Each scene shows the same named points in several views, each turned, perhaps mirrored, and shifted as a whole.
A view may leave some points out. In some views, one point has been moved. Which views, in the order they come, and which point in each? Write no view if no view has one.
Scene 1:
panel a:
  podod -9 -7 -9 -6 1 26 16 36 12 15 60 -58
  Biver 0 -3 -12 -10 1 40 13 35 23 9 60 -47
  Gir -4 -8 -9 -10 -2 28 6 41 24 18 62 -59
  desu -9 9 -23 -3 12 20 5 31 22 6 67 -43
  pesup 6 13 -24 -8 11 54 18 22 27 -7 63 -20
  fev 5 -10 -7 -14 -5 46 12 39 27 14 58 -52
  Did -9 10 -23 -2 13 26 14 27 17 2 66 -37
  pivuv 3 1 -18 -12 2 33 -8 42 42 13 66 -48
  kofab 7 -6 -7 -12 -3 62 33 27 13 2 54 -38
  miro 0 4 -17 -8 6 42 16 29 21 3 62 -37
panel b:
  fev -3 27 28 3 -33 -25 3 45 -29 5 -10 23
  Biver 8 29 21 5 -28 -23 6 45 -30 -1 -7 21
  podod 7 35 16 -2 -25 -9 9 43 -19 -5 -18 22
  kofab -2 13 18 18 -42 -25 14 45 -39 1 -9 -1
  pesup 25 19 14 21 -30 -39 14 48 -47 -8 12 9
  Did 29 34 8 7 -19 -20 14 45 -30 -14 0 19
  miro 17 27 16 10 -28 -26 11 46 -35 -6 0 16
  vut 16 12 4 24 -37 -21 24 44 -41 -12 -3 -10
  pivuv 13 39 30 -2 -21 -34 -3 48 -30 3 2 41
  desu 28 39 12 1 -16 -20 10 45 -26 -12 -1 28
panel c:
  vut 31 24 18 0 -6 7 -36 -10 -5 1 -19 -26
  desu 9 30 12 5 19 10 -7 -5 -7 -25 13 -15
  Gir 5 25 -1 -11 29 -7 -7 5 -17 -30 0 -19
  Biver 10 21 4 -7 15 -1 -15 2 -18 -22 -5 -18
  pivuv -3 17 1 -3 17 4 -3 4 -29 -35 9 -6
  fev 8 17 -1 -14 16 -8 -16 6 -26 -24 -11 -19
  podod 14 31 4 -10 30 -7 -11 2 -6 -24 -3 -26
  pesup 16 15 17 7 -12 17 -27 -8 -21 -10 -4 -11
  miro 14 22 10 -1 6 6 -19 -3 -15 -17 -3 -16
  Did 15 30 15 6 13 11 -14 -7 -4 -18 8 -17
  kofab 22 16 7 -12 0 -4 -33 0 -20 -7 -25 -25
panel d:
  Did -13 -13 -6 -1 5 -13 -1 -15 17 3 13 40
  fev -36 -19 -17 6 16 -2 -6 -5 12 -22 20 16
  podod -22 -9 -14 0 9 -2 -4 -23 2 -8 17 15
  vut -12 -4 -25 -14 -16 -21 -5 -4 35 -26 12 37
  Biver -28 -18 -13 3 12 -6 -5 -8 14 -14 18 24
  miro -22 -17 -12 0 6 -12 -3 -5 22 -12 15 34
  desu -17 -17 -2 3 13 -10 -1 -16 11 8 14 37
  pesup -20 -21 -12 -2 1 -20 -3 8 38 -15 13 49
  pivuv -35 -30 -2 14 29 -2 -3 -3 10 -2 19 30
panel e:
  fev -19 7 3 -43 39 31 14 -8 -13 23 25 -26
  Did -16 11 2 -67 26 23 41 -33 -10 28 20 -19
  kofab -10 -2 1 -44 45 4 12 -18 -25 39 19 -28
  pivuv -20 23 6 -60 36 44 24 -8 -1 18 31 -14
  miro -14 11 3 -59 36 19 28 -23 -14 31 22 -19
  Gir -24 7 3 -46 27 43 25 -14 -7 15 23 -27
  Biver -18 8 3 -51 34 28 23 -17 -12 25 23 -23
  vut -7 -2 0 -57 39 -7 27 -36 -28 46 14 -25
  podod -23 -1 0 -45 22 35 30 -24 -12 17 18 -32
  desu -19 14 3 -66 23 33 41 -30 -5 22 22 -18
panel f:
  miro 12 -78 -19 9 -9 22 27 71 52 13 35 -39
  desu 9 -78 -35 16 -5 12 19 76 37 8 42 -32
  Gir 7 -71 -18 0 3 27 25 86 33 6 36 -18
  fev 11 -73 -6 -5 -3 34 28 82 47 9 32 -24
  Did 9 -78 -32 19 -8 13 24 69 42 11 39 -41
  kofab 9 -74 0 2 -9 36 43 64 60 18 24 -44
  pesup 18 -86 -19 12 -20 20 23 64 69 16 36 -52
  vut 5 -72 1 5 -8 37 51 58 59 21 21 -50
  podod 2 -68 -20 7 5 25 35 77 29 9 32 -25
  pivuv 18 -80 -22 -2 -7 22 7 90 46 4 44 -18
panel g:
  Did -35 60 -46 -29 -48 -59 -55 13 5 -29 -11 -3
  miro -33 59 -51 -32 -42 -57 -38 18 -3 -27 -17 -5
  kofab -30 55 -55 -31 -30 -50 -13 18 0 -10 -27 -7
  fev -20 60 -56 -34 -35 -65 -31 37 -16 -18 -22 -1
  Biver -25 60 -52 -32 -39 -63 -39 28 -9 -22 -19 -2
  vut -41 53 -49 -27 -37 -43 -22 0 16 -12 -21 -10
  podod -20 60 -49 -26 -40 -69 -53 33 -3 -7 -15 3
  pivuv -23 64 -54 -38 -45 -71 -48 37 -24 -43 -15 0
  desu -31 62 -47 -30 -50 -65 -61 21 -2 -32 -9 -1
Moved in: panel f
  panel f moved: vut
Scene 2:
panel a:
  negu -2 -32 -51 -84 35 85
  fomu 2 -11 -26 -78 31 43
  bazi -1 -16 -29 -79 35 46
  lonit 6 -28 -48 -92 32 85
  banob 2 -15 -32 -76 25 52
  Deri 2 -11 -31 -84 35 51
  Nir 3 -30 -50 -92 33 89
  sib 5 -11 -34 -76 19 57
  Tuse 2 -14 -54 -89 30 89
panel b:
  sib -6 6 76 -7 -25 26
  Nir 16 8 42 15 -22 23
  bazi 0 24 84 -5 -23 31
  lonit 16 8 48 12 -24 23
  banob -5 14 79 -7 -26 29
  fevib 7 16 44 14 -19 28
  Deri 6 19 84 -3 -22 26
  negu 8 14 43 14 -19 27
  fomu -2 20 90 -9 -25 30
  Tuse 2 21 54 17 -2 25
panel c:
  sib 42 -21 -50 68 1 -20
  negu 58 6 -40 69 24 -7
  fomu 28 -31 -46 78 5 -15
  Nir 64 10 -41 75 25 -15
  Tuse 57 10 -54 69 23 -22
  banob 37 -24 -46 72 3 -15
  bazi 29 -27 -43 78 10 -11
  lonit 61 5 -42 77 22 -17
  fevib 43 -17 -32 69 12 2
  Deri 32 -23 -48 81 11 -18
panel d:
  Deri 16 -4 -5 -9 -63 7
  banob 22 3 -8 -8 -56 0
  fevib -1 -5 -40 -22 -54 -6
  Nir -12 -4 -36 -23 -48 -3
  bazi 23 -1 -8 -8 -67 6
  sib 19 2 -7 -8 -48 -3
  negu -3 -5 -39 -22 -52 -7
  Tuse -10 -16 -27 -19 -41 -7
  lonit -11 -2 -31 -22 -49 0
  fomu 25 1 -1 -6 -64 6
panel e:
  Deri -22 -12 28 -8 7 2
  sib -12 -19 21 4 6 -5
  bazi -22 -8 23 -8 14 0
  banob -15 -14 21 0 11 -3
  fevib 12 11 35 1 -7 -4
  lonit 5 4 40 6 -15 0
  Tuse 13 -7 40 -1 -19 -6
  Nir 11 7 41 6 -16 -1
  negu 12 9 35 2 -9 -4
  fomu -26 -15 21 -6 15 0
Moved in: panel b, panel c
  panel b moved: Tuse
  panel c moved: fevib
